[[139 136 120 128 112 144]
 [104 126 135 125 127  98]
 [116 144 117 141 135 123]] result: 136

[101 110 145 142 116 115] result: 110

[126 125 101 117 136 142 109] result: 125

[116 107 137 120 111 105] result: 107

[[132 149 112 121 120 126]
 [137 131 134 130 133 133]] result: 149

[112 156 144 149 108] result: 156

[[134 113 127 111 112 132 127]
 [112 144 142 136 136 154 139]
 [113 125 127 132 135 135 127]] result: 113

[[121 151 153 108]
 [121 134 133 109]] result: 151

[123 122 103  98] result: 122
---
[[126 130 145 145 153 122]
 [133 141 111 147 130 147]
 [136 120 148 110 104 152]] 130

[[129 141 121 136 129]
 [141 136 133 134 124]
 [113 101 122 106 119]] 141

[[121 126 154 129 124 122 111]
 [107 126 154 131 124 122 111]
 [121 126 154 133 124 122 111]] 126

[[140 132 127 124 107 123]
 [126 122 147 126 116 133]
 [134 134 129 126 101 122]] 132

[[117 131 141 141 116 113]
 [110 114 132 112 115 115]
 [157 137 129 153 112 116]] 131

[[127 127 128 129]
 [128 128 128 123]
 [128 128 128 107]] 127

[[129 106 123 121 132 136]
 [133 107 128 137 124 146]
 [123 144 127 121 130 121]] 106
---
[[152 114 101 140 144 128 140]
 [151 115 103 139 142 128 139]
 [145 118 108 136 139 128 137]]
152

[[123 124 115 122]
 [119 129 124 137]
 [125 121 102 131]]
123

[[125 133 131 131]
 [116 152 138 143]
 [112 158 141 147]]
125

[[139 127 110 146 102 117 125]
 [129 138 131 125 120 137 135]
 [146 144 127 128 119 107 123]]
139

[[139 123 125 116 114 141 120]
 [127 115 119 124 133 137 122]
 [150 128 132 126 118 137 130]]
139

[[106 136 133 134]
 [135 121 148 142]
 [126 124 119 134]]
106

[[117 132 150 122]
 [126 139 112 135]
 [113 139 132 130]]
117

[[144 119 124 115 131]
 [149 157 133 127 122]
 [132 111 137 145 141]]
144

[[126 123 122 138 128 125 140]
 [120 109 122 136 137 136 118]
 [127 112 105 145 136 129 131]]
126

[[128 129 133 128]
 [111 127 124 121]
 [104 134 133 125]]
128
---
[[111, 137, 105, 140, 128, 112, 132],
 [141, 140, 105, 139, 142, 120, 125],
 [120, 106, 146, 105, 137, 126, 117]] ⇒ 111

[[144, 120, 136, 104, 135, 103],
 [119, 131, 137, 136, 124, 133],
 [118, 115, 130, 119, 124, 133]] ⇒ 144

[[139, 123, 135, 135],
 [125, 142, 111, 101],
 [103, 122, 141, 139]] ⇒ 139

[[114, 120, 113, 134, 143, 108],
 [137, 111, 142, 109, 112, 152],
 [136, 148, 113, 152, 120, 124]] ⇒ 114

[[120, 134, 126, 123, 124, 126, 122],
 [115, 114, 131, 149, 107, 123, 143],
 [140, 125, 148, 144, 139, 108, 150]] ⇒ 120

[[111, 126, 127, 147, 112, 146],
 [136, 108, 123, 130, 138, 104],
 [144, 132, 127, 109, 143, 109]] ⇒ 111

[[114, 131, 128, 105, 131, 131, 112],
 [121, 116, 126, 132, 102, 139, 131],
 [118, 142, 133, 128, 137, 128, 131]] ⇒ 114

[[150, 134, 147, 130, 120, 142],
 [125, 123, 127, 116, 121, 98],
 [121, 117, 105, 138, 146, 135]] ⇒ 150

[[132, 143, 149, 142, 132, 128],
 [129, 129, 131, 140, 149, 144],
 [130, 138, 148, 145, 134, 129]] ⇒ 132

[[106, 141, 127, 138],
 [127, 125, 140, 113],
 [113, 122, 135, 135]] ⇒ 106
---
[132 146 154 112] → 112
[135 102 141 148] → 148
[158 157 126 129] → 129
[122 102 148 117] → 117
[136 139  99 136] → 136
[130 112 157 134] → 134
[115 120 115 106] → 106
[ 99 126 154 151] → 151
[148 149 119 127] → 127
---
array([143, 134, 155, 122, 119, 118, 128]) gives 119

array([[ 99, 114, 131, 113, 114],
       [141, 139, 123, 129, 140]]) gives 123

array([[118, 149, 129, 141],
       [101, 121, 116, 118]]) gives 121

array([145, 153, 155, 113, 119, 134]) gives 113

array([[105, 101, 136, 130, 121],
       [138, 123, 135, 116, 115]]) gives 135

array([143, 141, 126, 154, 140, 124]) gives 154

array([157, 100, 135, 104, 119]) gives 135

array([[152, 131, 133, 141],
       [139, 137, 139, 142]]) gives 137

array([122, 143, 130, 113, 137, 115, 104]) gives 137
---
[[129 127 132 127 135 132 127 124 124]
 [115 113 139 125 139 129 144 117 132]
 [114 121 146 123 131 128 144 114 121]
 [133 133 126 117 130 129 130 131 131]
 [105 107 145 136 151 132 145 117 132]
 [132 137 135 128 139 146 119 135 121]] -> 121

[[141 127  99 139 131 100 123 118 109 125 100 113]
 [122 123 136 123 135 121 119 113 127 132 114 140]
 [136 134 121 131 130 129 133 125 130 127 130 125]
 [113 109 130 109 123 130 110 118 104 120 113 127]
 [118 120 133 121 135 116 118 112 126 140 115 143]] -> 143

[[125 124 131 134 130 138 121 127 135 135 122]
 [119 131 131 141 142 139 121 136 139 115 109]
 [123 122 133 127 125 130 134 123 127 133 130]
 [121 125 129 129 123 126 139 122 121 135 124]
 [127 126 127 140 150 138 116 129 130 126 118]] -> 118

[[137 145 147 116 134 125 128 128 117 124 141 136 130 130 131 147]
 [133 124 121 130 135 130 120 129 129 127 128 127 133 117 125 141]
 [120 120 135 130 124 141 127 126 133 130 126 117 123 141 120 113]
 [115 125 143 139 134 127 131 122 139 130 122 124 129 100 127 130]
 [136 129 109 121 134 119 131 123 156 119 125 130 126 141 120 114]] -> 114

[[138 113 128 139 105 119 126 116 146 117 119 114 137 123]
 [131 124 129 128 129 124 133 126 130 128 129 125 131 122]
 [125 126 125 125 126 129 130 127 124 129 132 126 135 125]
 [128 126 122 128 126 122 131 131 133 126 132 130 127 125]
 [128 121 120 131 129 126 136 127 130 129 120 123 127 135]
 [128 132 131 134 132 128 135 129 127 123 128 137 128 125]
 [124 129 129 127 129 119 130 132 123 120 132 134 130 121]] -> 121

[[122 123 104 128 128 143 123 120]
 [114 118 127 128 124 135 118 154]
 [132 127 123 132 142 122 117 120]
 [137 119 122 124 133 129 126 134]
 [143 129 122 133 122 113 120 139]
 [140 129 119 110 141 117 125 143]
 [134 135 128 122 127 141 112 136]
 [139 129 119 141 118 132 128 122]
 [129 143 125 130 144 130 123 107]
 [133 124 117 125 129 126 121 125]
 [138 128 125 114 140 120 125 143]] -> 143

[[148 108 131 128 146 118 125 133 134 136 107]
 [149 113 120 142 123 108 126 147 140 109 127]
 [110 115 133 122 121 116 121 116 131 149 144]
 [125 147 131 145 128 121 113 119 136 125 135]
 [139 113 130 114 118 140 119 138 138 106 143]
 [138 146 144 132 116 139 118 140 133 141 120]
 [114 120 141 123 137 126 135 120 138 125 114]
 [133 119 109 124 132 115 144 134 142 149 127]
 [143 114 113 136 115 127 124 136 131 149 113]
 [107 123 133 120 121 113 141 134 132 117 146]] -> 146

[[101 109 133 131 128 132 135 118 120 107 138 119 135 124 123]
 [110 133 125 132 152 115 145 132 109 105 112 107 148 131 142]
 [128 135 158 138 126 142 121 138 133 133 147 142 112 145 123]
 [135 141 120 134 147 120 140 126 137 136 119 128 140 139 145]
 [112 131 138 142 128 148 126 111 141 131 134 142 132 141 116]
 [123 135 145 145 139 136 131 123 139 135 139 136 132 149 134]
 [134 114 126 126 101 146 123 127 116 123 120 137 132 116 110]] -> 110

[[115 132 138 143 148 139 123 121 128 110 126 138]
 [115 123 134 139 145 134 127 120 132 117 123 137]
 [121 122 124 130 112 125 132 114 131 140 126 109]
 [118 129 124 137 125 130 128 117 126 134 119 120]
 [144 141 116 145 145 148 103 133 115 129 148 128]
 [121 125 133 128 134 127 137 129 126 123 119 135]
 [128 131 137 129 136 137 113 132 140 121 119 140]
 [139 139 128 133 130 137 114 128 125 128 139 130]] -> 130
---
132  143  127  121
135  145  132  104
128  126  121  121
==> 132

123  128  124  123  116  139
118  135  122  101  115  149
134  121  137  109  117  133
==> 123

119  154  123  136
139  131  146  127
115  136  145  137
==> 119

133  110  113  118
124  115  108  122
101  107  115  121
==> 133

127  123  109  152  113  102
111  113  106  145  105  118
144  157  150  114  146  127
==> 127

127  110  113  147  123
109  100  128  101  127
133  134  126  147  107
==> 127
